In the data rows, 128 means zero.
Some points, one per row:
[147 141 194 147 114   0 158  88 128 139 117 110 127  78 130  68 174 120 153 203 134 115 149 143 127]
[183 133 178 141 103   1 156  95 124 125 112 108 117  97 137  57 168 127 148 201 135 125 144 141 138]
[170 117 195 151  98   0 185  90 134 139 112 105 126  82 145  86 154 131 137 185 134 135 145 125 128]
[172 136 174 141  92  44 148 102 101 134 117 141 135  34 149 142 137 131 133 100 127 144 210 126 128]
[109 150 160 126 125  82 172  54 169 135 109 133  97  62 203  91 118 153 155 143 117 111 152 158 148]
[114 127 120 124 108   9 126 117 126 144 114 135 154 118 108  38 170 159 127 162 144  82 145 193 142]
[131 107 134 128 100  90  55  92 154 133  84 158 147 130 152 120 121 154 100 132 113 100 192 173 163]
[106 167 129 107  81 192 135 101 147 134  95 157 171 141 122 138 155 141 127 167  87  73 114 119 140]
[127 126 166  89 166 139 118 121 112 141 114 169 148 122 104 163  90 166 104  84 132 153  29 144 127]
[ 82 158  71  90 161  94 126 158 100 134 135 135 154 139  60  75 199 150 153 125 128  99 117 167 126]
[131 144 155  92  99 126 160 157 126 171 104 159 137 141 136 159 128 120 120  54 167  78 147 106 101]
[ 80 157  70 125 151  95 126  98 105 104 130 143 103 107 232 148  96 159 141 111 101 132 181 180 149]
[137 151  94 143 104 185  87 157  99 107 100 134 142 116 172 105 175 167 147 111  73  96 101 163 135]
[ 84 190 132 136 113 216 100 114  82 134 103 111 162 102 189 107 154 162  94 141 126 127 115 111 147]
[114 189 103  99 157 255 139 117  89 128 108 129 129 105 116 134 195 128 143 148 118 114  88  82 142]
[ 84 188 165 145 121 131  92 119  55 119 123 137 160  90 190 141 109 144 120 165 151 100 111  91 157]
[113 177 174 126 116 124 128 152  47 136 118 146 170  84 132 201 101 136 124 136 122  80 122 102 157]
[122  90 129 110 165  95 168 194  80 127 107 115 131 119 145 118 155 134 184  65 103  95 160 167 135]
[110 108 139 107 169 106 131 220  79 125 117 109 148 107 133 166 146 136 168  75 103  91 133 157 140]
Then 10 other points, each followed by its number:
[117 106 131 111 159 166  74 223 164 123 121 106 141 134 132 119 163 121 165  84  94  88  91 152 125] 0
[124 127 148 103 118 154  49 205 197 137 122 135 147 103 143 189 127  93 151 109 109 119  83  89 135] 1
[153 119  97 113 131 103 142 182 123 105 138 123 181  89 130 123 150 128 145  77  96  88 179  92 166] 2
[159 124  46 109 170 163 123 144 136 113 143 116 162  71 116 175 118 151 117  95 100  93 213 108 146] 3
[160 125  53 111 172 171 123 139 146 116 139 118 156  62 117 168 120 155 120  78 108  91 214 103 139] 4
[123 142 151 136 125 132 224  77 113 141 119 142 145 128 180  28 156 142 135  18 151 112 152 123  88] 5
[115 132 124 114 121 203 169 106 188 135  92 148 143 156  29 162 142 107 132  72 104 103 201 118 123] 6
[128 117 136 123 100 179 156 103 191 157 114 143 147 172 119 163 143 124 128  91  80  58 139 102 123] 7
[113 139 127 118  89 177  83 138 161 147 125 149 142 155 172 177 163 135 121 168  87  48 126  81 122] 8
[123 183 129 181 137 171  59 136  95 121 109 144 139 107 218 138 107 152 113  89 132 118  64 106 110] 9
Which of these numbered points is nearest to each point below, looking only along the 3 directions in which the first points spread most? Its number follows each.
[139 117  73 136 192  79 107 157 124 102 151 123 151 101 109 153 166 142 163 116  87 125 134  56 142] > 2
[113 106 126 130  90 208 121 102 162 125 119 139 151 166  97 154 148 127 111 176  98  56 200  89 145] > 8
[122 154 116 117 122 204  70  88 172 135 105 157 150 148 154 177 122 133 123 170 100  56 119  89 140] > 8
[168 141 166  87 147 164  55  98 143 115 131 160 148  75 210 157  99 121 128 150 138  88 117 103 132] > 9
[145  90 120 117 105 158 145 116  62 152 141 134 123 111  81 210 139 103 127 118 102 209 180 128 115] > 4
[122 178  65 117  78 117 147 105 126 158 120 154 177 141  71 184  50 113 135 118 160 122 126 107 131] > 7
[133  71  72 114 137 160 167 103  78 149 131 128 108 153  56 196 155 108 131 145 112 211 140 140 117] > 6
[131 102 189 126  66  75 130 139 146 108 156 100 141 137  98 115 125  89 114 154 148 169  86 154 169] > 5
[ 99 146  73  86 139 149 131 136 150 144 162 154 100 104 196 140 116  86 154  75 155 142 126 120 118] > 4
[141 134  95 122 147 218  53 119 163 140 118 127 124 148 227 109 127 160 102  64 109  76 175  92 133] > 9
[154 123  61 118 160 193  86 125 161 126 121 134 168  80 108 175 117 149 118  91 105  68 199 106 143] > 1
